(in the rows, 128 means zero)
Turns, then the turns between two rows, first turn first; the first pair answered:
turn simel:
[ 99 108 106 116 158 101 133  84 134 166  70 136 102 106 163 154 115 102
 165 138 132 191 147] -> [115  88 138 147 141 150  81 108  84 126  98 116 125  97 154 114 109 108
 152 203  92 106 105]
[138 142 141 134 119 160  91 119 125 140 144 119 152  80 132 109 148 104
 118 140  90 112 108] -> [130 142 137 122 107 137 117 113 150 148 132 122 146  78 129 135 150 104
 111  68 108 138 132]
[126 130 124 138 127 137 130 136 128 113 123 138 133 133 127 102 118 134
 111 130 120 130 132] -> [124 130 124 135 124 132 137 134 135 116 119 139 130 133 127 108 117 132
 111 115 126 138 137]
turn ziza:
[151 143  60 162 131 144 168 139 120 115 136 132 100  65 116 125 150 142
 158 128 129 162 115] -> [153 133  72 172 121 157 157 147 108 101 143 126 103  60 110 119 149 145
 149 131 121 137 106]
[143 129  96 133 144 127 123 111 127 119 130 144 116 135 139 126 121 132
 131 135 155 176 120] -> [148 122 103 143 142 145 110 122 114 105 139 139 115 131 137 113 121 136
 128 152 143 155 109]
[135 137 124 113 142 111 133 118 133 146 122 127 148 153 147 130 126 104
 142 147 136 129 135] -> [139 135 126 122 144 122 124 124 124 138 128 126 146 150 147 122 125 107
 143 165 128 120 126]
turn kar:
[120 124 130 111 127 113 106 114 134 140 139 122 130 115 124 158 173 149
 137 104 106  80 134] -> [121 119 125 122 130 124 104 122 133 131 144 121 119 108 121 155 176 154
 137 106  99  85 129]
[130 138 119 125 141 138 108 123 127 154 133 135 115 147 121  97 164 109
 182 227 129 150 123] -> [127 137 103 132 147 140 124 129 144 151 130 142  89 139 120 107 171 117
 187 198 134 186 132]
[126 142 119 170 127 153 109 146 161 115 115 136  85 120 132 130 156 135
 102 121 142 118 127] -> [121 155 126 137 124 114 121 122 173 150 100 138 114 140 140 143 149 117
  99 109 162 116 145]
Now pairs of rows:
Between the rows of a pair lie two turns.
[120 120 146 136 104 135 105 144  98 112 151 106 157 119 135 116 124 113
 117 137 123  74 118] -> [109 149 115 102 133  88 144 116 137 158 126 128 149 136 150 141 127 101
 138 119 157 146 152]
ziza simel
[108 153 119 143 112 140 160 131 132 125 138 120 116 115  91  97 135 126
 100 124 120 121 123] -> [108 165 108 134 126 132 167 124 139 135 134 127 114 120  98 100 136 124
 109 136 126 140 127]
ziza simel
[133 117 122 139 167 114 119 121 151 142 120 144 144 145 136 150 135 115
 163 158 124 138 106] -> [137 103 137 156 152 136 102 134 135 119 130 135 146 135 127 141 135 122
 152 159 109 106  93]
kar ziza
[145 103 147 143 116 125  95 186  95  90 142 159 144 118  94 143  99 102
 148 121  97 110 147] -> [138 116 149 109 116  85 109 161 110 124 126 161 167 136 102 160  94  86
 145 103 118 116 166]
kar kar
[122  94 133 136  81 118 137 111 151 134 148 122 113 101 138 143 124 112
  97  72 117 102 119] -> [126 129 100 129 143 116 134  99 147 162 146 142 106 118 161 120 129 101
 134 193 115 141 105]
ziza simel
[124 125 150 151  69  55 106 154 142 104 128 153 148 138  91  78 115 131
 126 206  57  91  74] -> [116 107 163 152  34  48 123 158 159  94 122 144 144 127  76 102 115 138
 104 110  65  90  92]
simel kar
[119  77 138 145 105 163 105 148 118  89 133 117 137 117 120 102 114 145
 108 102 110  88 110] -> [107 103  94 123 142 123 153 127 164 126 110 140 107 125 135 130 123 142
 133  72 143 185 142]
kar ziza
[127 111 154 148  89 145 120 138  95  85 125 115 123 105 103 130 137 135
 118  96 105  96 122] -> [121 154 102 122 156 111 152 112 125 135 108 148 104 126 129 134 145 125
 161 159 129 186 137]
kar simel
[128 117 138 135 126 140 127 138 124 107 131 122 121 120 131 126 121 120
 137 123 118 108 127] -> [126 126 141 116 126 120 132 123 128 129 125 123 139 133 137 132 118 109
 136 126 128 105 135]
simel kar
[161 139 130 157 215 146 173 159 156 116 150 159  85 121 137 119 155 162
 129 141 118 190 126] -> [158 113 158 164 165 150 173 170 157  92 152 141  91 108 118 135 151 169
  98  51 116 153 134]
simel simel
[113 153 132  81 170 108 106  93 125 163 123 151 171 156 158 102 121 122
 161 219 159 116 132] -> [118 120 176 100 117 133  78 114  98 126 139 125 191 141 137  95 112 127
 126 177 138  38 118]
ziza ziza
[114 117 117 118 108 104 158 138 153 138 118 136 118 107 119 163 127 139
 115  36 145 164 159] -> [133 104 147 155 104 163  95 165  90  97 151 118 139 101 115 110 122 144
 110 152  96  71 103]
simel simel
[120 128 124  95 117  97 170 121 164 152 122 140 122 119 124 156 123 115
 113  59 150 167 173] -> [142 127 137 129 141 157 105 143  99 121 156 133 137 119 131  93 120 120
 126 224 103  96 111]
simel ziza
[126 158 135 136 156 145  93 127  79 134 141 129 154 150 126  82 134 123
 150 224 104 102 120] -> [118 127 111 174 135 173 134 162 120  88 142 130  74 103 101 118 152 164
 142  75 109 177 140]
ziza kar
[130 138 167 111  95 133  81 144  78 113 126 104 171 133 122 102 133 103
 109 203 114  26 117] -> [111 150 161  64  80  65 130 111 130 159  94 111 180 148 123 151 130  87
 101  89 160  72 170]
ziza ziza
[146 119 153 133  91 126 116 129 112 112 125 126 174 114 119 122 134 126
 114 114 109 111 102] -> [147 128 151 124 101 120 113 121 109 124 124 129 183 123 123 116 132 118
 119 144 112 110 100]
simel kar
[110 112 111 166 118 133 138 184  85  96 132 124 122 147 154 118 120 129
 104 160 108 117 110] -> [107 125  94 160 138 122 150 176  96 110 126 136 112 151 162 120 123 127
 119 176 116 149 117]
kar simel
[124  81 160 161  74 140 120 118 116  94 124 109 154 128 108 136 100  78
 128  52 140 120 155] -> [126 129 109 146 158 128 123  95 116 138 117 140 143 151 142 113 107  64
 180 199 147 182 144]
ziza simel
[129  99 152 122 132 154 136 149 121 101 131 121 120  99 115 118 101 134
 118 100 151 121 131] -> [126 127 130 100 168 128 145 127 131 136 120 138 126 118 135 117 101 121
 139 151 166 156 138]
kar simel
[119 143 123 123  82  62 159 120 130 140 118 133 145 134 114 160 148 142
 100  78 125 103 139] -> [117 152 108 120 100  57 169 119 140 148 115 142 133 136 119 163 151 143
 113  87 130 133 145]
kar simel
[128 151 112 118 147 110 154 112 153 153 110 150 112 106 155 135 140 127
 131 108 115 172 173] -> [136 117 155 141  98 144 122 136 121 111 127 123 130  90 136 123 134 136
 100  81  90  91 154]
simel simel
[129 141 158 113 116  99 129 103 120 150 120 120 177 145 134 130 127 120
 108 109 138 101 142] -> [140 130 145 153 133 153 107 133  96 111 143 120 145 125 130 101 135 140
 119 166 109 100 109]
ziza kar
[137  92 147 127 102 116 116 120 125 116 141 139 139 136 117 113  89 124
 107 123 104  69 132] -> [135 122 113 115 149 102 127 105 135 145 132 160 129 151 136 108  94 116
 137 189 114 121 133]
simel simel
[127 116 131 168 135 129 110 116 127 101 155 126  96 147 122 117 142 123
 155 111 138  70  94] -> [120 128 136 138 133  91 122  93 141 132 141 127 120 164 129 131 136 106
 153  97 157  71 112]
kar kar
[133 149 126 111 124  88 156 116 126 158 126 157 121 108 139 156 118 127
 129 128 129 138 166] -> [138 127 154 127  93 112 133 131 104 130 139 139 134  97 126 145 113 133
 108 115 112  83 151]
simel simel
[144 125 101 156 161 175 116 144 110 120 140 139  95 113 147 100 142 151
 166 223 102 154  98] -> [127  89 141 138  74 141 147 141 141 112 125 115 111 101 119 155 134 152
 111  15 128 128 143]
simel ziza
[131 118 128 138 162 136 146 140 134 126 127 111 104 111 137 144 127 136
 131 128 142 160 119] -> [134 121 153 121 150 122 128 126 116 140 128 102 148 128 140 135 115 119
 122 158 139 107 113]
kar simel
[151 132 152 137 138 167 104 120 106 112 143 110 124 151 120 102 136 115
 136 186 101  73 107] -> [131 140 141 100 123 107 159  95 160 149 113 118 122 159 119 155 136 106
 127  61 146 130 160]
ziza simel
[112  87 119 120 105 126 130 109 157 121 147  97  55 118 173 170 126 144
 135 135 161  90  99] -> [109 100 116 106 115 108 135  96 161 139 140 102  66 129 181 172 126 134
 140 145 170  98 106]
kar ziza
[140 143 101  63 127  90 141 139 152 138  89 164 125 110 112 157 144 132
 139  94 142 191 147] -> [159 118 129 109 116 159  83 174  95  85 123 145 133  93 102 107 142 146
 129 176  94 108  93]
ziza simel
[132  98 135 158 134 137 138 137 155  76 112  79 105 156 108 155 138 134
 141 100 135 161 118] -> [138  99 163 149 125 136 111 130 125  81 116  69 147 169 111 139 129 119
 131 146 126 101 103]
kar kar
[128 125 152  88  88  90 140 109 141 156 116 128 166 146 116 152 116 104
 105  64 142  97 143] -> [124 127 122 103 109  99 163 119 162 150 114 141 122 133 116 161 126 119
 120  41 146 158 151]
kar simel
[169  99 155 112 101 104 150 124 110 130 144 109 183 125 141 108 109 136
 106 116 121  50 136] -> [166  86 124 143 106 127 177 148 139 103 145 117 119  96 131 125 125 164
 113  50 122 119 146]
kar ziza
[119 100 126 142 143 142 104 126 108 106 157 136  85 136 123 164 127 132
 122  80 122 147 137] -> [119 129 126 107 166 108  97  96 101 149 147 144 125 168 141 156 120 106
 134 152 134 136 138]
kar simel
[120 145 143  75 149  83 142 127 156 145 129 119 152 152 141 120 129 112
 117 153 141 132 138] -> [128 132 129 118 164 137 125 160 139 104 148 120 111 127 134  96 140 136
 126 191 113 141 110]
ziza kar
[140 122 142 121 108 126  91 133 117 116 135 164 113 125 127 127 135 119
 123 182 136 109 115] -> [131 132 124 104 117  98 119 119 145 137 120 174 102 130 132 149 140 117
 130 141 158 155 140]
simel simel
[150 156 133 109 114 113 103 127 115 141 136 123 150 154 124 128 135 119
 118 137 128 112 145] -> [148 142 118 133 112 136 116 147 129 117 138 124 111 131 114 137 144 139
 118  89 125 145 148]
kar simel
[131 155 121 109 158 112 113 114 156 178 136 128 134 143 143 126 126 103
 126 203 133 121 119] -> [121 134 137 101 113  94 136 114 180 171 126 117 132 132 126 159 123 108
  97  79 148 121 147]
simel simel
[133 100 146 148 126 162 142 131 130  86 133 131  72  97  98 134 174 162
 109  74 105 105 126] -> [134 128 108 144 177 157 151 123 139 109 128 150  54 107 116 125 181 160
 143 143 109 160 121]
simel ziza
[134 142 134 106 129  92 126 115 127 134 152 124 156 134 127 117 136 117
 120 137 143 123 145] -> [134 135 139 108 120  94 125 119 125 130 152 120 158 132 124 118 135 119
 113 126 141 116 145]
simel simel
[143 146 112 127 139 107  98  90 137 145 119 145 164 111 165  90 105 107
 103 207 139 130 135] -> [145 122  89 175 135 156 109 131 148  93 131 147  94  72 146  95 121 145
 104 150 124 174 128]
ziza kar
[123 111 141 141  92 130 133 150 137 110 141 112 133 123 110 151 129 136
 110  53 123 107 125] -> [134 135 122 150 142 148 106 148 110 117 153 125 136 135 128 113 133 132
 142 195 104 108  93]
simel simel
[121 115 121 121 109  98 138 111 128 124 109 120 160 143 140 140 117 136
 121  77 120 113 138] -> [125 103 108 150 115 131 135 135 126  95 120 121 126 124 134 133 127 155
 124  76 105 131 127]
kar kar
[120 116 129 139 126 127 143 128 130 118 120 124 108 119 126 138 123 128
 131 102 128 138 128] -> [119 129 134 117 132 106 142 111 128 142 112 126 131 135 135 138 117 114
 134 127 136 128 132]
kar ziza
[162  99 110 125 108 154 127 155 138 130 182 136 139 121 127  95 164 136
  97 108 106 132 136] -> [161 122  94 106 138 131 134 135 146 161 174 147 147 138 141  94 164 122
 115 152 119 156 140]
kar simel
[123 144 111 126 165 115 146 129 136 139 114 142 104 119 156 135 145 126
 144 122 143 180 133] -> [134 132 128 149 159 149 114 146 103 114 133 131 112 113 151 108 142 132
 140 175 116 131 104]
kar kar
[110 145  93  95 169  93 146  74 142 167 109 145 121 152 134 114 115 117
 140 148 153 189 134] -> [117 138  86 125 183 132 130  95 126 141 126 145 101 139 132  92 121 131
 148 194 131 187 108]
ziza kar
[129 140 121 109 132 100 149 120 121 142  93 151 118 137 131 148 139 123
 139 102 143 175 130] -> [139 135 121 138 144 141 119 139  90 115 111 148 111 129 129 117 142 132
 144 175 114 149  96]
ziza ziza
[107 172 146 127 179 135 125  91 129 183 114 122 165 178 133 105 159  75
 109 153  95 116 151] -> [105 163 110 153 193 158 152 113 156 159 115 133 104 151 126 118 175  98
 121 104  96 187 158]
kar kar
[165 101 193 117 117 114 107 162  88 123 140  89 161 157 114  99 133 132
 113 128 107  63 120] -> [149 127 166  78 137  58 153 130 134 172 113 108 156 174 127 135 135 118
 127  80 147 136 161]
ziza ziza
[123 138 120 158 111 156 129 125  97  92 123 133  78  77 106 111 102 165
 129  85  94 142 118] -> [115 174 131  90 121  79 139  69 108 168  97 140 144 125 130 126  85 122
 133 115 130 131 145]
simel kar
[141  86 161  80  77  94 110 108 102 119 115 115 131 134 120 143 138 115
 139 103 139  80 136] -> [142 115 132  71 127  83 115  95 106 145 108 134 126 150 141 131 142 106
 170 184 143 120 131]
ziza simel
[118 114 118 112 104  98 139 127 157 154 117 140 144 150 132 142 126 121
 118  71 146 136 149] -> [130 101 141 136  97 137  97 145 115 127 140 127 159 144 127 107 122 126
 110 141 113  72 113]
simel simel
[141 128 172 135  88  96 108 114 113 115 150  90 166 127  99 130  90 113
 122 135 128  62 140] -> [139 162 132 120 144  77 123  96 128 149 139 114 153 143 122 126  96 105
 157 208 139 124 144]
simel simel
[119 135 132 112 129 127 120 121 125 131 129 122 141 130 139 122 132 108
 137 173 127 111 131] -> [112 135 126 102 121 109 139 117 145 140 119 125 134 131 136 142 132 109
 133 122 143 132 150]
simel simel
[120 113 135 140 107 142 124 144 140 117 132 135 121 119 118 137 125 126
 128  92 135 138 121] -> [117 131 130 114 121 114 132 123 149 147 121 141 138 137 129 142 120 109
 136 112 151 147 132]
kar ziza
[153 129 115 144 135 143 152 163 122  99 142 127 118 118 142  70 137 139
 130 143  82 105 125] -> [146 143  92 125 153 116 179 148 149 124 127 140 106 125 148  88 142 133
 141 124 104 157 145]
simel simel
[129 118 122 119 153 167 109 149 131 135 127 129 135 139 159  85 144 107
 153 230 127 131 107] -> [130 101 114 147 146 195 115 173 138 103 136 127  99 114 148  88 153 128
 150 190 116 150 106]
kar ziza
[124 177 115  79 177  34 170  85 157 187 125 141 152 141 143 141 145 113
 109 132 156 183 178] -> [148 119 181 149 115 133  88 146  76  92 175  99 169 105 111  88 139 140
  68 168  85  35 112]
ziza simel
[124 134 143 123 130 153 120 118 116 132 142 136 141 125 129 126 112 116
 132 159 120 130 131] -> [122 121 148 129 111 155 127 125 122 119 141 130 133 115 120 138 114 123
 120 106 120 130 138]
simel kar
[122 132 107  84 137  96 138 105 106 166 144 141 166 164 140 124 106  91
 126 175 150 125 136] -> [124  82 122 135  87 151 137 153 107  94 163 122 120 115 107 133 115 129
  97  63 128 114 130]
kar simel
[139 135 127  88 112 106 126 115 136 102 132 136 141 132 137 120 136 119
 121 168 155 109 117] -> [139 130 132  87 105 106 125 117 137  99 132 134 144 130 133 123 136 118
 115 158 154 101 118]
ziza ziza
[113 116 111 160 132 139 105 141 110  80 133 110 137 108 130 137 121 148
 127 149 101 152 104] -> [104 120 116 134 114 101 129 122 135 104 116 109 151 116 131 166 116 139
 117  81 126 163 134]
ziza kar
[125  99 139 165 139  88 147 114 135 143 146 146  96 100 128 149 153 104
 141 129 111 147  79] -> [121 103 142 154 135  76 151 106 138 155 141 146 107 107 130 154 149  98
 138 121 118 145  86]
simel kar
[105 116 135 138  83 101 148 132 158 112 110 107 121  97 102 144 119 112
 105  41 105 127 164] -> [115 104 145 164  78 140 119 153 129  82 127  97 120  87  97 118 118 120
 101  83  79  90 137]
kar kar
[155 132 117 141 122 111 101 138 115 126 158 111 137 145 147  93 106 146
 148 191 159 116 126] -> [155 118 104 166 118 135 109 159 124  97 164 112  99 122 136  98 115 166
 146 152 153 141 124]
kar ziza
